One vector is turned by the same rotation once a tick. Each row is the vector after some number of ticks, and that number follows the row.
The counts run from 0 to 1043.
[-0.58 -1.45 -1.13 -1.47 -0.94 -4.07 -4.94  0.65  2.66  2.11 -0.22 -0.61
 -1.21  2.05 -1.01  0.70 -2.20  2.07  0.87  0.41  1.79 -0.68  0.58 -0.35
  0.48 -4.41 -1.18  2.57  1.07 -0.48  0.04 -1.20 -3.75 -3.43 -0.78 -0.90
  2.96  1.53] -> 542
[-1.88  0.50 -3.64 -2.03 -1.16 -4.43 -2.36  1.90 -0.27  0.87 -3.01 -2.75
 -1.31  0.39  0.26  3.28 -0.83  2.71  1.42  1.48 -0.76  0.42  1.97 -1.61
  3.58 -3.33 -0.62  1.58  2.59 -1.87  0.29 -0.69 -2.66 -0.91 -0.78 -2.20
  2.54  0.12] -> 788
[-2.01 -0.55 -3.02 -3.74 -0.46 -2.99 -2.51 -0.04 -0.53 -0.19 -1.86 -2.43
 -1.23 -0.37 -0.49  3.94 -1.50  4.44  1.85  1.02 -1.05 -0.46  1.84 -0.73
  2.69 -2.86 -0.16  2.40  2.48 -3.65  1.09 -1.66 -2.50  1.64 -0.28 -2.37
  1.17  0.62] -> 693
[-1.82 -2.13 -1.65 -1.19  0.29 -1.29 -1.84  2.60  0.22  1.35 -0.27 -2.07
 -1.16  1.68 -1.33  4.01  0.29  3.68  4.84  0.77 -0.78  0.52  1.16 -1.30
  0.49 -4.57 -0.07  0.49  0.38 -2.84  0.81 -1.40 -2.64  0.23  0.28  0.12
  1.21  2.69] -> 498
[-1.80  1.13 -2.40 -3.44  1.07 -3.94 -2.84 -0.15  1.73  2.74 -0.04  0.39
  0.30  1.67  1.39  0.74 -2.38  5.19 -2.50  1.45 -0.47  0.68  1.14 -0.35
  1.54 -2.51  1.01  2.28  2.45 -1.41  2.87 -0.48 -3.17  0.38 -0.77 -0.16
  2.94  1.51] -> 186
[-1.47 -1.37 -1.20 -2.45 -0.93 -2.85 -0.11  1.75  0.57  0.73 -1.72 -1.77
 -0.06  1.39  0.12  2.77 -3.07  3.12  3.64  3.84  0.66  1.42  2.11  0.50
 -0.70 -5.16 -0.58  2.16 -0.03 -4.07  1.91  0.86 -2.65  1.15  1.38  1.07
  1.31  0.12] -> 492
[-2.65 -0.81 -1.80 -4.58  0.71 -2.28 -2.92  0.50 -0.29  2.05 -0.26 -3.48
 -1.38  1.80 -0.12  4.30  0.34  3.81  0.34 -1.65  0.35  0.50 -0.45 -0.33
  2.56 -3.16  0.77  1.37  1.82 -1.51  1.85 -2.64 -2.92  0.34  0.70 -1.48
  2.34  2.56] -> 597
[-1.32  0.52 -0.60 -3.90 -0.02 -2.67 -1.59  0.91 -0.47  1.43 -0.92 -1.78
 -0.83  1.46 -2.23  3.53 -0.46  4.26  4.09  1.22  1.15  0.57  0.76  1.05
 -1.34 -4.76 -0.72  2.67  0.68 -3.92  0.25 -1.86 -1.71  1.73  0.50 -0.28
  1.63  1.24] -> 402
[-0.27 -3.42 -0.75 -1.64 -1.83 -4.83 -4.13  1.54  1.50  1.60 -0.16 -1.33
 -1.03  0.80 -1.16  2.67 -1.28  2.52  0.76  2.25  1.08 -0.21 -0.21 -0.25
 -1.56 -6.10 -1.84  2.72 -0.10 -1.98 -1.40 -0.03 -3.75 -0.95  0.26 -0.57
  1.04  0.11] -> 208
[-1.45  0.70 -2.54 -2.89 -1.53 -3.59 -4.22 -1.63  0.06  0.68 -0.66 -0.99
 -0.73 -0.12 -1.25  1.63 -1.89  5.12 -0.92  0.29 -0.43 -0.56  1.04 -0.81
  2.00 -2.82 -0.34  2.94  2.27 -1.86  1.56 -1.05 -1.78  0.17 -1.60 -3.07
  3.25 -0.13] -> 442
[-0.14 -2.71 -2.56 -1.18  0.19 -1.91 -3.83  1.52  1.16  1.12 -1.60 -2.62
 -1.57 -0.01  1.56  2.07  0.51  3.36  2.89  2.12 -0.82 -1.22  1.55 -1.69
  1.86 -4.09 -0.65  0.51  1.38 -0.90 -0.19 -3.00 -4.82 -1.26 -0.20 -0.84
  2.28  1.89] -> 791
[-2.34 -2.21 -1.53 -2.27 -0.39 -2.53 -2.30  0.14  1.28  0.74 -0.99 -2.32
 -1.33  1.59  1.26  1.51 -2.65  2.98  3.87  3.19  3.30 -0.17  0.79 -0.26
  1.81 -3.47 -0.86  0.82  0.60 -1.29  1.79 -0.42 -3.93 -4.04  1.93  0.43
  4.00 -0.89] -> 422
[-1.21 -1.57 -3.01 -1.25 -0.56 -3.29 -5.66 -0.95  0.40  1.05 -0.11 -1.44
 -0.96 -1.05 -1.64  1.37  0.04  5.56 -1.71  0.84 -1.01 -1.15  1.29 -0.55
  2.31 -2.92 -0.16  1.41  1.04 -1.56  3.28 -1.12 -2.75  0.24 -0.99 -1.32
  3.62 -0.02] -> 441
[-2.75 -1.20 -1.20 -3.49  0.43 -2.89 -1.12  2.24 -1.13  1.99 -1.30 -3.28
  0.69  2.32  2.56  3.26 -0.12  4.07  2.18  0.60  0.99  2.18  0.66  0.21
  1.61 -4.53 -0.18 -0.35 -0.47 -2.76 -0.06 -0.52 -1.13  0.88 -0.75 -2.39
  3.44  2.16] -> 592
[-0.50 -2.18 -1.12 -1.73 -0.67 -2.63 -3.96 -0.68  0.62  1.50  0.16 -3.32
 -1.59 -0.46 -3.00  3.02  1.30  5.19  1.80  0.86  0.88  0.15  0.68 -0.06
  1.07 -3.12 -0.97  0.39 -0.74 -2.33  2.45 -1.29 -1.26  0.46  2.13  0.00
  3.27  0.05] -> 774
[ 0.17 -0.85 -0.13 -1.70 -0.17 -3.72 -4.85  0.59  1.69  1.77 -0.67 -0.13
  0.21 -0.03 -3.45  1.43 -0.91  4.13  0.21  0.70  1.10  0.13  1.93  1.44
 -1.81 -5.27 -1.18  1.12 -1.40 -2.35  2.84 -0.89 -1.83 -0.55 -1.12 -0.20
  4.22  1.41] -> 732
[-2.61 -1.35 -1.95 -3.16 -0.99 -2.23 -1.25  1.68 -0.10  0.79 -1.32 -2.74
 -0.57  2.89  0.27  3.48 -3.25  3.27  5.38  1.20  1.29  1.72  1.55  0.05
  0.88 -3.83  0.02  1.12  0.20 -3.87  0.71  1.02 -1.91  0.43 -0.25 -0.15
  1.93  1.10] -> 950
[-2.28 -0.42 -1.25 -3.76 -0.28 -3.39 -3.48 -0.77  1.24  1.28 -0.83 -0.70
 -0.07  0.71  0.23  2.52 -1.90  3.78 -2.29 -0.02  1.00 -1.15  0.46 -0.65
  1.22 -3.17 -0.63  2.32  2.02 -1.63  1.70 -3.00 -4.04 -1.27 -1.88 -3.34
  3.17  0.58] -> 805
[-2.09 -0.13 -1.31 -5.17 -0.40 -2.18 -3.66 -0.88  1.03  1.16 -1.38 -0.81
  0.41  2.11 -0.48  1.06 -2.17  4.07  0.10 -1.12  0.60 -0.26  1.07  0.39
  1.09 -2.91  0.49  2.04  1.90 -1.78  0.54 -2.42 -1.96  0.10 -2.39 -2.89
  4.37  2.32] -> 806
[-2.41 -2.06 -2.70 -1.23 -0.88 -4.61 -1.89  1.53  0.45  0.82 -1.80 -3.42
 -2.23 -0.26 -0.15  3.47 -0.38  1.93  1.97  2.58  0.83  0.68  0.60 -0.11
  3.25 -5.15 -1.74 -0.22 -0.44 -1.99  2.41  0.60 -3.67 -1.40  1.70  0.03
  2.05 -0.91] -> 953
[-1.00 -3.50 -1.43 -2.78 -0.26 -0.05 -4.85 -0.91  1.87 -0.12 -1.46 -2.97
 -1.90  0.34 -1.44  2.84 -0.97  3.10  3.25  1.23 -0.85 -0.71  1.77 -1.23
  1.22 -3.12 -0.27  0.98  0.84 -2.17  2.18 -2.07 -3.92 -0.18  1.35  0.72
  2.32  2.00] -> 696
[-0.46 -0.55 -0.65 -3.05  0.15 -2.11 -2.57  1.67  1.20  1.61 -0.65  0.43
 -0.85  0.96 -1.81  1.18 -2.71  4.05  2.20  1.55 -0.38  0.28  2.78  1.34
 -2.57 -5.48 -0.79  2.38  0.34 -4.06 -0.34 -1.02 -2.65  1.49 -1.27 -0.04
  1.79  2.90] -> 736
[-1.48 -2.86 -0.72 -1.03 -0.09 -3.58 -3.44  1.57  2.29  2.09  1.44 -1.07
 -1.55  2.06 -1.16  3.27  1.22  3.30  0.32  1.54  0.39  0.18 -0.57 -0.74
 -0.26 -5.76 -1.11  1.05  0.87 -0.92  1.46 -1.55 -4.91 -1.25  1.24  0.63
  1.13  1.88] -> 750
[-0.47 -0.59 -1.70 -1.70 -0.85 -4.91 -4.90  0.65  1.58  2.32 -1.54 -1.93
 -0.03  0.91 -2.48  2.26 -1.66  2.30 -1.17  0.53 -1.69  1.53  2.14 -0.46
  0.13 -5.21 -0.77  0.19 -0.71 -2.06  2.45  1.99 -2.07  0.05 -1.96 -0.16
  3.98  2.12] -> 370
[-1.23 -1.10 -0.80 -4.64  0.48 -2.43 -4.27 -0.51  0.59  0.95 -0.13 -2.48
 -1.09  0.43 -1.38  1.90 -0.28  3.65  0.96 -0.51  2.23 -1.83  0.15  0.70
  1.38 -3.64 -1.37  0.55  0.45 -2.26  1.70 -2.42 -2.67 -2.30 -0.14 -2.07
  4.25  1.87] -> 971
[-0.94  0.73 -1.49 -3.62 -2.00 -4.81 -2.36  0.91  1.52  2.38 -1.43 -1.13
  0.06  2.27 -0.42  1.75 -3.55  2.79  1.08  1.85  0.26  2.62  1.08  0.32
 -0.60 -3.89  0.34  3.25  1.22 -2.65 -0.50  1.41 -2.50  1.20  0.87  1.53
  1.06  0.32] -> 657
[-0.76  1.51 -1.18 -1.29  0.67 -3.22 -3.00  1.03  1.76  1.97 -0.83  0.86
 -0.37  0.27 -2.16  1.71  0.08  6.01  0.75  2.65 -0.93  0.12  2.28  0.29
 -1.27 -3.43  0.15  3.30  1.35 -3.32  1.46 -3.87 -3.31  1.88 -0.57  0.06
  2.64  1.78] -> 194
[-0.37 -2.54 -0.17 -0.75 -0.87 -3.61 -3.18  2.73  2.01  2.02 -0.85 -2.14
 -0.56  1.34 -1.21  3.33  0.48  2.10  3.58  2.43  1.38  1.07 -0.10  0.17
 -1.75 -5.29 -1.48  1.75 -0.01 -1.27 -1.34 -2.06 -3.25 -1.25  0.96  0.46
  1.96  0.79] -> 666
[-3.49  0.16 -1.81 -4.97 -0.52 -4.03 -0.76  0.12 -0.01  1.59 -1.84 -2.85
  0.41  1.57  2.23  3.74 -1.72  4.36 -0.10  1.80  1.76  2.85  0.67  0.56
  1.06 -2.45  0.67  2.03  1.16 -2.74  1.60 -0.41 -2.20  2.19  1.15 -0.10
  2.31 -1.05] -> 228
[-1.24 -1.42 -0.82 -0.05  0.16 -3.74 -2.32  2.20  2.04  2.49 -0.76 -0.53
 -0.92  1.77  0.03  3.07 -0.01  1.84  0.05  2.39 -0.15  0.71  0.30 -0.13
 -1.36 -5.37 -0.66  1.38  0.22 -1.21  1.74 -2.30 -5.70 -1.32  0.34  0.86
  1.46  1.86] -> 833
[-2.73 -0.91 -1.02 -3.78 -0.55 -4.14 -1.50  0.70  0.10  1.89  0.42 -2.05
 -0.81  1.23 -0.42  3.92  0.68  3.89 -1.79  1.53  1.76 -0.60 -1.67  1.83
 -0.24 -4.65 -1.75  2.05  0.24 -2.33  1.82 -1.74 -4.35 -0.04  1.11 -0.88
  2.01  0.30] -> 846
[-0.66  0.27 -0.85 -1.73 -2.21 -6.09 -3.42  1.45  0.37  2.12 -0.78 -1.41
 -0.11  1.67 -2.70  2.67 -2.16  3.84  0.45  1.13  0.64  2.29  0.88 -0.09
 -0.27 -4.58 -0.51  2.45  0.54 -2.22 -0.31  1.80 -1.11  0.64 -0.99 -0.40
  2.66  0.25] -> 204
[-1.57 -1.72 -0.55 -4.16 -1.42 -3.21 -4.65 -0.89  2.32  2.52 -0.21 -1.67
 -0.21  1.75 -2.56  2.94 -1.98  2.44 -0.66 -0.54  0.35  1.82  0.21  0.90
 -1.41 -3.70  0.70  2.48  0.92 -1.06  1.24 -0.59 -1.47  1.58 -0.12  0.49
  2.70  0.93] -> 114
[-1.58 -1.08 -1.78 -0.54  0.89 -3.01 -3.38  0.95  2.61  2.08 -0.78 -0.71
 -0.44  2.12  0.53  0.56 -1.12  3.71 -0.20  1.88  0.76  0.44  1.21 -0.01
  2.01 -3.46  0.10  0.28  1.17 -0.11  4.10 -0.24 -5.35 -3.18 -0.17  0.12
  4.47  1.37] -> 631
[-0.94 -1.38 -1.13 -3.10  0.08 -2.35 -2.43 -0.06  1.68  1.41 -0.83 -2.49
 -2.39  0.10 -1.65  2.76  0.69  3.48  1.55  3.09 -0.46 -0.32  0.77  1.02
 -0.71 -4.20 -0.69  2.09  0.26 -3.09  2.11 -2.43 -4.52  1.12  2.37  2.67
  0.77  0.88] -> 404
[-1.07 -0.37 -2.73 -0.91 -1.37 -2.41 -2.85  0.32  1.44  0.86 -2.48  0.46
  0.28  1.10  0.95  0.70 -3.70  4.97  1.56  3.96 -1.71  0.55  3.26 -1.29
  0.00 -2.92  0.25  2.16  1.81 -2.78  2.41 -0.71 -3.25  0.88 -0.98 -0.24
  2.42  0.98] -> 450
